One vector is turned by the same rotation once a step. Each row is the vector after some number of steps, and that number follows the row.
The counts run from 0 to 388.
[119 156 129 159 149 143 105 123  95 142 113 128 117 184  70 158 193 128
 135 161 116 147  92 192 157 128  86  97 127 138 142 143 160 136 139 128
 132 145 135 162 138 100 111 142 116 142 144  81 135 115 167 133 140 135
 115 101 107 123 109 181 196 102 100 115 151 182 110 134  90 124 154 134
 174 113 109 119 118 110 116 134 121 149 121 159 122 112 110  88 137] | 174
[138 173 137 154 168 139  96 128 100 125 117 134 113 191  79 153 189 138
 122 147 104 141 100 203 141 139  80  89 143 155 154 156 145 142 136 150
 134 159 124 164 141 100 108 113 115 137 142  99 124 129 152 122 144 125
 132  99  92 109 100 181 182 127 101 112 165 174 109 134  91 105 142 138
 176 127 120 126  95 121 128 128 119 153 118 170 125 139 118 108 125] | 65
[133 153 126 145 164 142  91 114 113 139 114 135 127 184  86 162 190 142
 121 154 109 144 110 207 142 144  92  86 131 155 162 154 145 131 155 140
 141 157 124 161 147  99 114 116 118 144 136  89 130 121 149 137 127 122
 121  87  92 104 100 187 186 123  97 107 151 164  99 123  87 117 155 139
 169 134 114 126  97 115 147 122 114 157 129 154 118 128 113 102 140] | 115
[153 156 127 147 160 131 101 128 109 143 125 113 112 185  74 157 197 113
 123 148 104 149 116 201 147 138  92  81 130 153 156 157 132 139 132 139
 131 157 131 171 155  98 122 117 129 128 131  92 120 110 144 128 129 130
 129  89 100 112 104 195 186 120 124 125 160 171  97 121  93 106 140 144
 177 111 117 123  99 121 143 132 108 161 130 157 128 126 118 112 144] | 349
[126 146 133 152 161 146  97 119  90 145 114 136 115 183  84 152 183 147
 116 150 123 148  86 192 125 135  85  92 142 145 144 153 150 123 147 142
 137 148 136 165 151  99 100 131 106 139 135  91 133 118 161 124 139 125
 121  97  92 125  99 198 198 118 108  99 149 173 110 141  91 126 154 143
 174 126 122 133 102 116 119 127 115 158 132 152 118 133 116  95 119] | 317
[128 172 132 153 163 140  95 124 109 133 104 139 126 188  75 157 186 135
 131 151 114 140  93 202 141 137  76  91 132 141 153 150 154 134 142 145
 142 148 127 162 145  99 112 120 121 145 143  93 134 125 160 132 137 126
 122 102  95 110 110 184 181 126  96 123 151 172 105 135  92 117 146 124
 176 117 109 124  95 122 138 129 117 160 124 178 124 135 122 100 133] | 110
[150 152 127 143 161 133  98 127 109 150 120 118 116 183  74 157 193 116
 125 145 110 149 111 201 139 145  90  78 130 149 149 155 129 135 141 142
 133 150 132 175 159  98 120 116 130 129 131  96 125 108 151 128 122 128
 127  89  98 112 107 202 191 123 124 124 155 164  98 125  94 108 139 143
 178 112 119 127  93 122 148 126 107 166 136 158 127 134 121 109 142] | 347
[152 154 126 144 160 131  99 128 108 145 123 115 114 185  73 159 193 111
 123 144 108 148 115 201 143 139  91  79 130 149 151 155 132 137 134 141
 134 154 131 172 159  98 121 115 130 127 128  96 119 111 146 129 127 129
 127  90  99 114 105 198 191 120 126 124 157 169  98 123  92 106 139 142
 176 112 119 124  94 123 145 129 108 165 134 158 126 130 120 111 142] | 348
[137 166 133 155 160 137 103 136 101 130 116 137 104 186  76 149 193 131
 127 139 115 142  86 193 142 131  76  98 136 140 150 151 150 143 128 149
 132 159 130 159 153  99 104 122 117 132 135  92 131 118 152 120 154 132
 130 104 100 122 104 183 188 124 108 118 162 182 101 137  90 110 148 134
 186 113 121 125 100 125 121 133 117 154 124 172 120 123 126 103 131] | 17
[138 153 117 153 150 143 106 130 108 142 108 116 115 183  62 160 195 113
 131 147 118 143 114 199 148 135  83  89 117 140 147 155 146 137 125 143
 134 147 144 167 156 102 116 130 126 135 135  97 125 106 159 128 123 132
 121  90 101 120 122 197 188 118 126 132 151 171 105 125  95 105 144 144
 176  96 102 130 109 119 141 132 111 169 131 171 122 116 125 101 137] | 101
[125 162 136 152 153 134  97 119  91 139 121 131 117 190  78 159 185 140
 124 159 115 152  83 187 137 137  86  89 139 148 147 144 146 133 153 127
 132 147 128 165 142  99 111 128 114 139 144  77 129 117 160 128 152 129
 130 112 102 121  88 187 196 113  98 111 155 182  99 130  93 127 145 131
 170 131 126 114 110 115 116 128 116 150 133 156 119 126 106  92 129] | 268
[111 163 124 164 147 140  98 119 101 138 114 133 124 190  71 160 186 136
 133 149 117 145  89 188 149 128  84  99 130 139 145 145 161 131 141 129
 139 143 138 158 143  97 109 133 112 150 139  94 131 128 167 132 141 131
 120 102 100 121 104 189 201 111 102 111 149 183 111 143  91 123 155 134
 176 114 112 115 109 108 117 127 125 150 115 165 129 119 115  97 120] | 177
[130 168 134 160 151 137 106 124  92 139 116 115 123 193  67 161 186 119
 129 165 103 149  99 194 153 130  89  86 132 150 138 149 152 133 138 121
 133 138 135 169 136 101 114 135 121 141 146  88 127 123 167 130 132 136
 118 102 104 116 106 185 192 103 105 119 158 180 120 131  98 120 138 136
 172 112 113 115 111 107 118 139 120 153 120 163 132 130 106  95 135] | 128
[121 173 130 163 150 139 103 118  95 130 118 120 125 197  69 167 183 130
 129 154 102 145 103 193 152 130  89  88 137 155 147 153 155 134 138 127
 134 144 137 160 134 101 112 127 114 149 143  98 119 134 163 128 138 134
 128 100  97 114  98 185 191 111 107 113 159 180 118 134  96 114 141 140
 170 117 113 113 109 108 118 131 126 150 113 167 133 131 108 104 114] | 131
[153 156 128 147 159 131 105 128 107 140 125 111 111 187  73 158 196 115
 125 151 102 148 115 202 150 136  92  80 131 154 156 156 134 141 131 137
 127 160 130 169 150 101 121 118 128 127 133  86 120 107 142 128 132 133
 129  93 101 113 103 189 187 118 121 125 163 173  97 114  91 104 139 142
 176 112 117 122 103 122 140 137 107 161 128 155 124 122 112 110 147] | 350
[150 142 126 148 159 143 106 133  99 137 119 122  96 180  69 154 198 122
 127 151 116 144 108 196 148 138  83  91 123 144 150 152 134 149 125 146
 122 159 136 163 155 106 112 128 120 125 141  87 124  99 152 120 142 129
 132  98 101 124 113 188 190 121 122 125 164 174  95 116  87 102 144 148
 178 108 114 132 115 125 131 132 109 163 135 156 111 106 123 102 141] | 11
[132 171 133 153 158 141  95 131  96 124 115 137 108 192  67 159 183 133
 126 145 119 140  95 189 134 142  76  87 135 151 143 147 138 146 134 148
 126 151 133 162 151 105 108 118 112 138 147 108 120 125 161 117 153 121
 143 114  92 121 101 194 188 132 110 121 170 177 104 135  90 104 134 140
 177 120 122 123 104 118 124 117 127 155 131 170 122 132 128 103 113] | 291
[127 167 128 151 149 142  99 122  94 128 103 128 116 193  64 161 181 138
 124 159 120 142  95 190 130 137  77  86 126 143 152 152 150 133 141 141
 132 142 138 163 149 104 109 128 118 142 150  86 123 111 163 125 146 128
 134 118  96 122 106 190 185 128 108 130 157 175 101 125  96 121 139 130
 170 116 112 125 112 127 125 134 114 166 140 174 110 129 122  90 120] | 335
[132 165 126 159 156 148 103 131 104 123 110 133 107 190  66 158 195 129
 135 155 110 137 109 198 161 137  79  95 123 149 149 147 147 155 127 144
 126 159 132 153 136 108 111 124 115 140 152  99 126 123 159 125 142 128
 128  98  97 114 116 175 183 122 101 124 169 177 107 123  87  97 146 141
 174 114 107 123 119 114 127 126 129 154 117 169 119 109 122 102 133] | 152
[146 139 130 141 169 145  92 129 100 145 117 137 107 176  79 153 188 133
 120 150 121 143 106 198 130 150  85  81 137 151 141 149 128 143 144 151
 127 153 128 170 159 105 107 118 115 130 141 107 132 112 160 122 133 116
 130  92  90 116 108 203 195 128 111 112 161 166 100 131  87 108 142 147
 177 126 119 140  97 120 138 111 116 160 141 146 117 134 125 103 133] | 298
[120 167 127 160 151 146  99 113  96 126 118 124 123 196  71 169 181 140
 123 158 107 141 108 193 147 135  91  86 136 160 153 152 153 135 144 130
 134 146 133 159 132 104 110 127 109 153 149  99 118 134 160 127 140 127
 130 100  89 113  95 184 191 115 101 108 162 174 117 126  93 115 146 145
 165 126 113 116 115 107 123 126 128 150 117 160 127 125 109  99 111] | 133
[132 167 123 160 153 147 104 132 105 124 111 129 106 190  64 160 194 124
 134 153 109 137 110 199 163 135  79  94 123 148 148 148 147 154 122 143
 127 156 134 155 140 107 115 126 114 138 150 103 125 123 161 126 142 126
 129  99  98 115 117 179 187 120 108 125 171 179 107 124  89  96 144 143
 175 107 105 124 116 113 131 126 130 153 116 169 124 112 122 104 132] | 151
[133 155 137 149 164 147  96 114  89 135 120 127 118 186  84 156 185 145
 114 159 108 148 100 199 133 140  92  83 147 161 152 155 145 130 152 136
 135 152 127 167 138 102 103 125 108 140 144  88 128 123 157 127 136 124
 126  94  88 112  93 188 188 117  97  98 159 172 116 131  91 118 146 146
 166 137 119 129 105 114 123 128 117 154 125 151 119 140 108 100 124] | 362
[133 145 118 153 146 147 104 128  96 137 115 127 100 185  60 161 193 123
 133 159 123 144 106 186 151 138  85  93 114 140 142 144 140 150 127 137
 120 148 141 161 152 108 113 137 117 136 150  91 127 100 164 123 146 128
 132 107 103 130 115 191 200 114 120 126 163 180  96 119  86 107 145 148
 175 105 113 125 128 115 124 124 120 158 137 157 110  99 119  91 132] | 239
[137 142 123 152 157 147 101 116  95 141 125 113 115 184  77 160 188 128
 116 149 108 149 119 195 141 137 103  80 140 163 146 161 141 133 138 135
 131 151 141 170 149 102 108 126 112 137 128 103 117 120 154 124 122 128
 126  80  90 118  98 205 201 110 127 100 159 169 116 129  89 107 147 163
 169 118 119 134 104 109 128 126 113 160 123 143 132 129 110 108 120] | 368
[129 157 136 160 153 142 105 126  88 136 123 129 108 187  72 156 192 131
 132 164 109 149  93 189 157 134  88  93 138 150 139 141 145 148 139 126
 125 150 128 159 134 104 110 134 112 137 151  87 131 119 165 125 149 131
 126 105 105 121  97 178 198 104  97 109 169 184 110 130  89 115 146 140
 174 125 119 115 120 106 109 127 127 141 121 149 121 113 107  94 134] | 220
[117 142 114 149 146 147  89 110 106 151 112 129 128 184  70 170 180 130
 129 152 126 146 111 189 138 145  94  84 121 146 140 148 144 127 155 131
 135 138 141 170 157 101 116 131 116 152 139 104 127 116 170 135 121 121
 121  91  93 118 104 209 209 113 116 113 143 165 103 131  90 121 150 148
 167 118 113 125 105 106 140 109 119 160 138 150 125 121 116  93 120] | 185
[129 162 132 164 151 143 110 126  88 134 115 116 110 190  70 152 189 125
 125 149 108 145  98 194 151 123  86  93 136 146 145 159 159 135 123 135
 134 147 143 160 140 100 105 137 112 138 138  92 124 123 161 123 139 138
 123  96 100 127 107 187 192 109 119 113 159 184 123 136  96 112 147 150
 178 106 110 127 112 113 112 142 117 157 113 167 129 122 112  99 121] | 83
[137 145 130 151 161 144  98 117  95 146 122 121 120 181  81 156 182 130
 115 147 110 147 109 197 134 141  97  79 144 158 142 161 141 127 146 138
 136 146 138 172 148 100 106 122 112 138 131 104 123 124 158 126 122 126
 124  81  88 117  98 206 198 114 120  97 152 168 122 138  91 115 145 157
 171 124 119 135  97 108 130 123 115 159 125 145 131 140 110 104 119] | 366
[143 172 141 152 165 137 102 134  94 130 110 127 113 190  69 152 189 124
 127 157 106 143  98 202 142 138  76  84 138 149 144 150 139 146 131 144
 129 148 126 166 143 100 111 121 122 132 151  94 129 121 159 123 141 130
 130 109  98 114 110 182 179 125 103 125 165 177 114 130  95 109 132 132
 179 117 114 124 102 123 125 133 117 158 126 173 123 140 124  99 135] | 62
[144 140 127 152 164 142 105 123  98 146 126 115 111 180  82 152 195 124
 119 145 106 148 115 200 147 136  99  86 140 157 148 162 141 135 134 139
 132 157 136 169 148 100 111 124 116 127 124  95 125 117 151 127 123 130
 123  74  95 116 102 196 196 109 124 102 156 172 114 128  90 105 153 159
 176 116 118 135 103 113 132 129 112 156 120 142 129 124 108 109 133] | 75
